Each row is where one point has got to under a steady rotation. How many steps took it there?
The counts run from 0 to 392.
101  58  87  119  96  92  112  81  105  106  86  143  89  130  99  67  93  102  95  115  109  99  83  99  125  82  100  101  100  114  108  94  108  92  99  81  106  104  88  126  84  98  104  104  108  99  110  111  111  85  124  107  117  86  93  81  86  86  89 => 359
97  89  108  118  106  93  112  72  93  115  84  141  99  135  82  68  94  94  98  120  102  94  71  95  115  86  95  106  83  104  106  93  101  107  102  56  109  96  99  109  91  104  103  92  97  93  111  116  115  84  124  106  105  85  97  83  95  72  95 => 268
126  84  126  108  77  103  94  102  115  99  97  127  87  107  69  55  82  123  92  84  94  98  87  88  124  81  92  95  87  89  105  95  102  76  90  88  131  104  99  116  102  96  102  94  98  109  95  96  121  83  118  103  114  96  102  91  97  97  94 => 141
109  66  134  122  92  96  103  77  110  92  84  116  98  123  85  61  80  110  98  112  121  98  87  95  111  82  96  107  74  94  110  93  102  85  103  76  114  96  103  104  94  112  111  106  89  117  102  101  115  88  113  90  128  97  95  96  93  86  84 => 219
113  52  106  121  79  96  102  92  120  89  90  125  80  115  95  66  84  108  101  112  108  101  86  98  112  83  104  97  97  109  97  93  106  82  88  90  115  98  84  122  93  111  110  107  106  104  103  96  117  87  139  99  120  92  93  86  86  89  83 => 357
120  67  121  115  82  98  105  85  123  99  92  130  93  111  100  56  78  126  91  102  109  101  95  92  121  73  103  98  90  106  100  90  96  80  94  97  125  102  93  114  98  110  112  104  104  102  94  96  112  89  127  88  123  96  91  89  90  85  94 => 50
121  78  136  113  84  95  96  82  114  108  76  115  97  111  78  61  91  104  98  118  112  97  86  89  108  70  97  104  72  97  97  84  97  92  86  78  115  98  105  106  87  122  109  106  98  111  97  100  115  84  125  87  123  104  96  91  87  92  89 => 326
104  63  119  124  93  97  108  84  114  81  93  129  83  113  80  64  81  98  106  116  118  96  84  98  96  85  93  103  79  98  109  92  102  92  91  72  119  96  97  108  88  115  104  98  101  99  104  106  118  85  140  107  119  96  101  87  88  90  80 => 265
97  93  111  114  86  99  98  85  98  118  73  127  104  138  78  71  98  99  101  124  85  99  71  85  118  84  98  100  80  99  87  88  103  100  107  55  98  99  92  113  101  102  108  100  103  109  118  108  126  83  111  96  107  79  98  85  105  79  99 => 23
108  57  124  119  75  106  109  90  112  81  97  118  81  124  90  70  80  103  100  114  115  101  81  95  113  83  102  104  89  95  112  92  105  79  93  89  119  93  93  118  94  106  110  110  88  117  109  103  123  92  120  102  125  91  98  98  101  87  76 => 111
119  101  108  102  78  100  96  102  99  115  91  134  87  122  64  59  96  109  89  88  76  102  74  83  134  85  95  93  90  95  103  95  103  87  96  80  123  107  94  125  104  89  97  95  102  104  106  104  124  78  112  111  101  85  99  86  106  87  100 => 139
101  92  92  116  87  101  97  89  104  109  88  143  106  128  92  53  94  119  97  100  83  100  85  87  126  92  100  95  95  100  91  96  100  94  112  70  111  110  87  124  109  98  103  95  118  92  108  112  122  75  114  104  104  75  90  79  97  81  102 => 245
117  103  136  106  84  101  99  89  104  117  80  123  91  118  69  73  94  95  97  118  89  99  66  86  110  77  101  102  72  101  89  86  94  99  84  66  119  94  101  107  97  111  112  97  91  103  104  97  122  90  132  97  108  92  103  92  104  79  95 => 324
91  84  105  117  104  95  106  78  100  111  78  139  103  128  85  65  93  96  101  125  103  92  82  96  102  82  90  105  78  98  99  88  100  105  105  56  103  99  97  105  88  110  103  94  110  98  112  115  118  82  124  99  110  89  100  79  89  85  95 => 321
105  106  99  107  92  102  108  82  89  119  99  151  103  121  82  51  98  114  97  92  94  94  82  86  119  77  96  101  80  86  109  88  92  98  108  84  112  116  101  124  98  96  91  98  105  93  101  115  118  76  107  108  100  83  98  80  99  93  97 => 291
114  76  122  105  79  102  116  94  107  98  102  132  71  115  76  75  86  94  99  111  101  97  65  94  106  77  101  105  88  100  109  86  100  93  80  86  130  93  95  116  89  102  106  97  87  99  103  94  119  94  143  109  114  94  109  91  104  84  87 => 10
120  91  130  107  72  109  102  92  115  95  106  136  92  104  90  53  84  127  96  96  93  100  85  83  108  75  105  99  85  91  92  84  88  86  92  94  131  106  96  114  105  107  114  99  98  95  92  93  124  92  127  98  113  95  103  93  105  88  93 => 348
122  73  120  112  73  100  99  102  123  96  90  124  83  111  90  64  85  119  94  108  92  104  82  87  117  84  104  95  100  108  83  93  100  83  85  90  127  101  84  119  103  103  114  99  105  100  102  92  124  90  139  95  116  93  95  89  100  83  94 => 302
108  79  111  115  91  92  100  72  102  123  72  128  109  124  91  60  99  105  96  119  112  95  88  91  118  67  97  106  72  98  102  82  98  93  104  77  95  106  105  115  83  114  102  114  105  113  103  110  112  81  107  88  122  94  89  84  85  97  93 => 328
108  79  113  108  71  103  112  96  105  93  106  133  73  119  83  74  92  91  103  116  92  101  65  90  106  86  109  100  93  104  94  89  101  96  82  83  123  100  87  122  95  103  107  99  95  93  105  97  125  91  145  109  108  85  106  90  109  79  83 => 209
110  68  122  106  63  106  107  99  111  94  102  123  78  123  95  74  82  110  98  111  95  105  68  89  114  81  109  101  97  98  96  87  103  84  88  95  120  98  85  126  101  97  117  106  89  110  109  91  127  98  123  101  116  87  103  98  114  79  84 => 56
102  96  107  107  74  107  95  102  101  105  91  133  91  125  73  59  93  114  100  92  75  102  75  80  124  94  96  94  92  89  96  93  104  89  108  73  115  108  88  123  108  88  100  93  105  105  111  104  132  80  110  110  100  77  100  84  109  87  99 => 392
105  80  124  110  76  104  112  95  104  86  103  126  73  121  78  71  87  92  108  114  96  97  63  92  99  90  100  103  87  96  100  92  102  97  88  78  122  95  91  114  100  105  109  98  91  99  111  100  129  94  142  112  108  87  108  93  112  79  79 => 263
103  75  122  120  88  97  96  76  108  100  77  122  109  118  90  59  90  107  108  122  117  95  93  89  102  75  95  107  67  90  99  86  96  96  106  73  98  101  103  107  91  122  109  111  108  117  103  109  120  85  113  86  123  94  93  88  88  94  87 => 74
100  81  101  118  105  93  115  72  90  115  93  141  93  136  85  66  96  93  94  115  107  96  77  100  119  82  97  106  88  108  117  93  101  101  101  69  111  101  98  118  87  103  101  98  96  92  109  114  109  85  126  106  108  83  92  86  92  74  91 => 214
97  75  91  117  82  98  93  93  102  107  80  132  101  125  80  58  97  107  105  103  99  95  88  86  120  81  89  97  84  87  109  89  109  89  109  80  95  113  94  126  89  100  90  104  114  116  112  114  126  72  102  106  112  84  97  75  92  108  89 => 336
127  92  125  105  79  103  102  93  113  108  98  133  87  114  87  61  87  121  89  97  83  104  77  88  123  82  108  96  95  106  87  91  93  86  88  86  133  102  92  118  108  101  115  96  98  90  96  89  119  90  134  95  110  90  96  94  103  74  99 => 48
106  66  94  117  93  94  114  74  102  117  92  142  96  132  108  66  90  109  91  114  109  100  83  97  128  71  105  104  96  110  111  88  99  91  103  89  108  106  92  129  87  101  107  111  101  98  104  109  108  88  115  98  117  86  91  84  91  79  93 => 106
109  100  98  109  86  99  95  97  102  114  90  137  96  128  77  58  94  114  94  93  77  100  78  85  131  93  99  92  94  99  97  96  103  89  105  72  117  109  91  125  107  88  98  94  110  96  108  109  125  76  115  106  98  78  95  82  102  84  100 => 192
94  83  106  107  85  103  115  92  97  104  95  139  80  134  81  79  90  91  97  115  88  100  61  90  112  87  96  100  93  95  108  90  105  100  93  70  116  96  87  121  92  89  103  90  92  99  116  107  126  94  129  115  102  83  111  87  111  76  91 => 62
103  83  120  103  85  105  115  99  104  97  99  132  76  124  70  79  88  89  99  113  93  98  61  91  108  86  97  100  87  96  107  89  102  96  84  70  125  92  94  113  95  95  103  91  88  99  114  101  126  95  135  116  106  89  113  90  110  79  87 => 63
